500 stands for zero in the data rows.
Here are some points:
np.array([408, 742, 452, 432, 590, 504, 480, 352])
np.array([719, 466, 715, 445, 578, 520, 424, 314])
np.array([609, 300, 703, 453, 619, 448, 549, 382])
np.array([404, 295, 703, 380, 484, 525, 604, 592])
np.array([450, 353, 311, 453, 554, 574, 694, 516])
np.array([662, 570, 319, 423, 716, 414, 436, 423])
np.array([547, 648, 342, 339, 556, 267, 640, 466])
np.array([409, 568, 704, 498, 634, 565, 380, 338])
np.array([423, 460, 839, 370, 563, 651, 460, 380])
np.array([729, 584, 182, 576, 581, 372, 505, 412])
np.array([640, 636, 224, 546, 630, 477, 427, 404])
np.array([304, 647, 313, 616, 607, 661, 445, 390])
np.array([437, 395, 858, 462, 508, 683, 455, 390])
np.array([557, 614, 746, 406, 526, 516, 454, 301])
np.array([639, 698, 374, 365, 605, 465, 479, 366])
np.array([444, 453, 446, 510, 601, 41, 600, 609])
np.array([517, 715, 494, 409, 638, 259, 417, 444])
np.array([610, 528, 492, 453, 684, 530, 484, 283])
np.array([617, 655, 400, 602, 603, 409, 373, 363])
np.array([667, 590, 324, 365, 504, 161, 571, 617])
np.array([769, 593, 381, 515, 578, 523, 324, 435])
np.array([680, 696, 289, 414, 571, 453, 497, 378])
np.array([552, 473, 294, 413, 619, 219, 655, 540])
np.array([476, 597, 751, 292, 568, 598, 387, 444])
np.array([457, 640, 529, 322, 683, 558, 409, 418])
np.array([601, 586, 143, 532, 518, 281, 588, 554])
np.array([754, 558, 226, 386, 541, 310, 604, 500])
np.array([499, 557, 274, 350, 669, 283, 561, 582])
np.array([526, 512, 676, 391, 646, 675, 394, 343])
np.array([470, 620, 745, 462, 571, 452, 441, 305])
np.array([359, 363, 438, 435, 565, 388, 698, 565])
np.array([421, 656, 682, 472, 626, 313, 430, 357])
Here are 16 more points, each followed by its number:
np.array([486, 737, 571, 533, 398, 575, 371, 429]) 0
np.array([546, 452, 861, 487, 565, 358, 441, 369]) 1
np.array([582, 691, 284, 489, 613, 522, 452, 361]) 2
np.array([661, 639, 332, 334, 649, 504, 483, 392]) 3
np.array([532, 463, 219, 565, 585, 356, 667, 443]) 4
np.array([284, 421, 544, 455, 607, 415, 691, 428]) 5
np.array([534, 491, 178, 546, 685, 324, 551, 506]) 6
np.array([483, 519, 844, 466, 545, 518, 422, 338]) 7
np.array([387, 439, 625, 310, 530, 430, 695, 476]) 8
np.array([249, 355, 718, 417, 601, 482, 608, 493]) 9
np.array([360, 327, 413, 534, 597, 376, 673, 540]) 10
np.array([559, 465, 464, 535, 704, 656, 377, 361]) 11
np.array([513, 588, 736, 401, 615, 398, 468, 315]) 12
np.array([576, 668, 354, 370, 642, 233, 546, 438]) 13
np.array([800, 620, 540, 460, 550, 309, 352, 432]) 14
np.array([571, 500, 275, 678, 676, 417, 427, 416]) 15
Which of these numbered points is nearest to each point below, ignoring the 2 directions in which the first points spread most? Its number follows each.
np.array([653, 496, 217, 432, 680, 651, 490, 416]) > 11
np.array([534, 340, 487, 608, 566, 100, 603, 561]) > 1
np.array([709, 635, 254, 392, 637, 443, 470, 428]) > 3
np.array([604, 615, 808, 352, 466, 449, 417, 406]) > 14
np.array([453, 492, 870, 458, 496, 521, 495, 334]) > 7
np.array([683, 681, 334, 361, 618, 432, 419, 454]) > 3
np.array([587, 549, 272, 662, 665, 326, 423, 433]) > 15
np.array([454, 542, 295, 552, 718, 460, 525, 361]) > 10
np.array([476, 582, 363, 574, 641, 306, 593, 324]) > 5
np.array([558, 485, 538, 383, 629, 101, 636, 463]) > 12
np.array([438, 246, 500, 515, 631, 422, 564, 592]) > 11
np.array([556, 462, 456, 568, 645, 682, 482, 273]) > 4
np.array([533, 556, 594, 367, 656, 634, 465, 301]) > 3
np.array([219, 431, 492, 473, 577, 361, 689, 532]) > 5
np.array([453, 514, 225, 471, 622, 238, 610, 595]) > 9
np.array([396, 433, 833, 389, 578, 260, 567, 461]) > 12
np.array([296, 595, 644, 271, 586, 330, 592, 514]) > 13
np.array([399, 545, 471, 266, 570, 509, 678, 448]) > 8
np.array([437, 423, 449, 294, 605, 441, 681, 524]) > 3
np.array([335, 541, 361, 357, 694, 331, 596, 545]) > 9
